Z: 3 groups of rows, each row roughly a mix of its group's hidden directions; some rows fit no group:
Z (118 x 11):
[[  2  -9 -54  -1   2 -23  26   1   5  -3 -16]
 [ -1 -28  11   6 -25   5 -28  12  19 -18  35]
 [ 13   6 -33  17  31  22 -35   5  -4   3  11]
 [ -9  11 -26   9 -41 -31   7   5  -3 -17 -22]
 [ -7 -25  19 -21  -3   3  39   1  -6 -37  -9]
 [  1 -22 -15   7  21  29  32 -19 -11  10  30]
 [-14 -23  -3  15 -14  28 -32  19 -21   1 -27]
 [ 16 -11  -1  19   6  12 -47  -1   8  33  11]
 [-11  21  10  25  -3 -37   7  19  -4  29 -24]
 [ -4  -4 -19 -10  -4 -16   2 -10 -31 -51   9]
 [ 22   7  24  30 -24  37  -1  -4   5  15 -18]
 [-30  18  -6  22   2   5  15   1  -9 -23 -43]
 [ 25  -7  -6 -28 -21 -12  14 -13   7  43  -9]
 [  2  -5   0  -5 -11 -11   2 -30 -29   6 -49]
 [ -8  34   4  23 -15 -14  10  11  19 -39 -12]
 [  0  -9  -9  11   3  36 -12 -12  49 -10  -9]
 [  5  26  -1  17 -46  -4 -11  28  -1  -2  20]
 [ 15  -7   4  15   3 -50  11  12 -23  14  22]
 [ -8   7  -4 -27 -16  -5  54   5  -8  -4  20]
 [ 26   7  27 -20  28 -17  16 -15 -24 -16  16]
 [ 14 -54  15 -15   6 -18   3  -5  10  17  11]
 [-27 -16   1  -3 -11 -19  26  -7  33 -34   3]
 [ -6  27  -1  23  18  10  32 -23  22  10 -25]
 [ 19 -11  22 -28 -32   1  18   5 -10  35   9]
 [ 10 -17  29  -2  15  22 -32  13   7  28 -23]
 [ 11  -8   6 -38 -28 -13  18   5 -32  15  14]
 [ 11  -2  46  -3  21   1 -20  -3  13  30 -16]
 [ -2 -36  -3  36  36  -9 -16  13  -1   8  -5]
 [  1 -10  -2  37  29  25  -1 -23  16 -16 -23]
 [  0  13 -30 -24  -5   3  30   2 -41 -11  11]
 [ 26 -28  13  -9 -18 -23  27   1   4  32   9]
 [-16   6  -9   3  21  -1   0  -8 -41  26 -34]
 [-11  -5  33  21   3 -19  23  29 -17 -18  22]
 [-20 -49  17 -22  18 -20   2 -14  -2  -1   5]
 [ 43  -3  -1 -29  12 -23 -12   2   3  13  28]
 [ 29  26  -2  -3  11  19 -27   5 -21  30 -18]
 [ 14 -24  48 -23 -10  -3  -5  16  -5   4  20]
 [ 12   0   6   5 -17  10 -17 -28  20  21 -44]
 [ -7  -9 -30 -19  34 -37  14  -5 -16   9   2]
 [ -4   6 -16  13 -16 -35  -9  18 -26  37  11]
 [ 28 -14   1 -31 -32   4   4  12 -12  17  29]
 [-14  11 -14 -15 -33 -13  38  10  -3 -24 -20]
 [  0  15  47   3 -12   7 -11  23  26 -21  -8]
 [-36  13   0  22  35 -24  -3  -1   3   5 -26]
 [ 15  -8 -41 -35  19 -10   7  -3 -17   5  21]
 [ -4  -5  43   1 -15  -7  -4  28  24   6  30]
 [ 32 -15  -1 -15   5   9   7 -19  41 -13  24]
 [ -1   2  23  12  42  -1   5  19  35   6  19]
 [ 35  10   9  17 -21  28 -29  24   7   5  -6]
 [ 19  26 -19  22 -33  -7 -10  27   7  -1  23]
 [  6  39  -8   8 -14   3 -11  -1  30 -33  22]
 [-25 -21   8  22  -9  -1  22  -8 -20  32 -28]
 [  3  15  15 -16 -31   6   7   8  20 -38  28]
 [ -2  12   6  13  37  17 -23   4   8 -43   5]
 [ 14 -14 -13 -13  44   4 -18   6   8  35 -11]
 [-21  16  29  14   5  40 -25  -4   7 -11 -15]
 [-15 -44  24  -9  12   9   5 -20 -17  -5  27]
 [  9 -19  27  22  -5 -33 -15  24   4  24 -18]
 [  6 -18  22  23   2  11 -26 -15  39  20 -11]
 [  6   5 -22   0  23   6  31  -9 -48   0  -5]
 [-31  11   3  13  30   5 -18  -9 -11 -31 -29]
 [ 14 -18   4  37  -1 -40  17  -7   8 -20 -14]
 [ 37  -4 -18 -37  16  -1 -20  -6  11  19  15]
 [-11 -13 -12  40  15 -30  15  13  -5  -2 -30]
 [ -4  16  15  -9  32  13 -18   2 -17  -3 -45]
 [-19   9 -20 -22   3 -31 -12  25  -3 -33  20]
 [ 11  13 -22 -13   7 -13 -17  23   5 -36  34]
 [-25  16   4 -10 -40  10   9  18   5 -15 -33]
 [  3   1  31  38  26   3  12   3 -17 -17 -25]
 [  0  25  -9  22  -8 -18   4  25 -32 -30 -18]
 [-11   3  28  20  -7 -15  19  17 -27 -37 -12]
 [ 15 -12  29 -21  -5 -23  -4  17 -22  36 -15]
 [-12   7 -13 -22  -5  11  50 -11  19 -24   2]
 [  2  22  10  24  23   1   6  -7  -4   6 -51]
 [ -8  13 -32 -10  -3 -21  14  12 -41 -25   3]
 [ -5  -8   7  -5 -37 -40  -8  -7 -17  15 -26]
 [-26 -11  34  -5  13   8 -33  16   1  25 -16]
 [ -5  -6   8  12 -20  33   4 -35  23  22  22]
 [ -7  25  37  31  -5   5  -9   5  19 -31   1]
 [  0 -20  27  25  47  -1  -9   2 -19  -1   8]
 [-20 -45 -10  -5  -2  11  39  -5  -6 -13  -5]
 [ -1 -33 -30   4  10  -5   7   1   4  31 -37]
 [-14  19   3 -33 -14  32  21  -9   4  26  19]
 [  0  -9 -12 -25  -7  25  42 -15 -15   5  26]
 [  2   6 -31   6 -11 -15 -42   1  34   9  -8]
 [-44  -7   8 -21  10 -12  -8  -7 -30 -27  -2]
 [ -8  12  -5   1   9 -26 -24  35 -27 -28  12]
 [ 11  -6 -42  24 -20   4 -28 -13 -17  15  -8]
 [-16 -32 -10  22  21  -4   3 -20  40  -1  14]
 [  0   7  13 -30 -13 -25  32   7 -33  20   1]
 [ -7   0 -16 -39   3  36 -18  -4 -14 -17  24]
 [-26   5  29 -18 -32  31  -8  -2  -8 -17  13]
 [  6  40  -7  28   7  -1 -14  14 -14 -10 -36]
 [-33   1  12  23 -14  18 -21  29   7 -28   7]
 [ 11  -3 -25 -37  -3 -10  19 -11 -35 -17  14]
 [ -1 -21   9  26  45  -3 -33  -1   5   9   9]
 [-35   8   3  -2 -23 -27  22  -9 -19 -28  13]
 [ 17  10  -8   6   8  -6 -23  22  43 -19 -25]
 [-31  -8 -15  28 -24  22  -5   4  19  17 -25]
 [  3  -6   9   8  -8  40 -27   7  37   5  21]
 [-14   7 -17   2 -10 -57  11  21  -6  -3   3]
 [-18 -24  -1   7  49 -11  11  -8  17 -11  20]
 [ 20 -28 -22 -13 -17 -29  34  -2  12  12   5]
 [  0 -35   8   4  11  30  -2 -31  24  18  16]
 [ 13 -12   0  32  29  -6   9 -15  22 -29  26]
 [ 20  13   9 -14 -10 -37 -28 -24 -13 -20 -16]
 [-12 -46  -8  10  13  -6   1  27   0   7 -33]
 [-15  -6  37   8 -41  -8 -20  24  -5   0   8]
 [ 15  -5  -4 -27  16  43 -24   5   8  26   6]
 [  6   6  24   6  -8 -26   5  -2 -27  45 -16]
 [  7  10  27  -6 -19 -23   3  33  -4  33  23]
 [  6   0  28   4 -28  19  23 -28  35  -3   3]
 [  1  -4 -32   3  55  -9  -7  -6   8   6 -12]
 [ -5  13  26  16 -28 -23  36  -9 -13  -5 -21]
 [ 12  38  23 -18   8  26  -3 -35   2  -7  -2]
 [  5 -12  28 -14   2  -9  -2  -1 -40  23  33]
 [  3  17  -6 -13 -37  -9  17  -2 -37  -8 -28]
 [-14 -16  10  15  20 -28 -20  22  16  36  -8]]
which group is each row in? (one row of each group first):
[  3 -41 -22   6  43 -10  -5  11 -13   1  -2] => G
[  4 -10 -10  -3 -18  -8   8 -33 -34  14 -37] => D
[ 11 -24  17  14  10  -9 -11 -11 -18 -40 -31] => W

[ 27  13   3  34  -2 -27  13   8  -6   8 -36] => W
[ 23  31  12  22  25  16 -18  21  16  16 -14] => D
[ 15   8 -15  12 -28 -33  30  -8  15  -1  27] => G
[  5 -26  43   8   3  27  -5 -27   7  15 -12] => D
[  9  15  -1 -18 -14  39 -15 -26  34   8   9] => G
[-16   5  37  37 -23   9 -10   3  17 -16 -12] => W
[-10 -20  18  -2  16   6  -8  -4 -46  25  24] => G
[ 18 -14   3 -25  18  -2  16 -10   2  15 -49] => G
[  8  -8  26  23 -26  29  -6 -21   4  -9 -34] => D
[-11 -14 -13  -9  53  -8 -23   4  -1  17 -16] => W
[-12 -10  43  -9  15   4  -5 -12  -8 -32 -29] => D
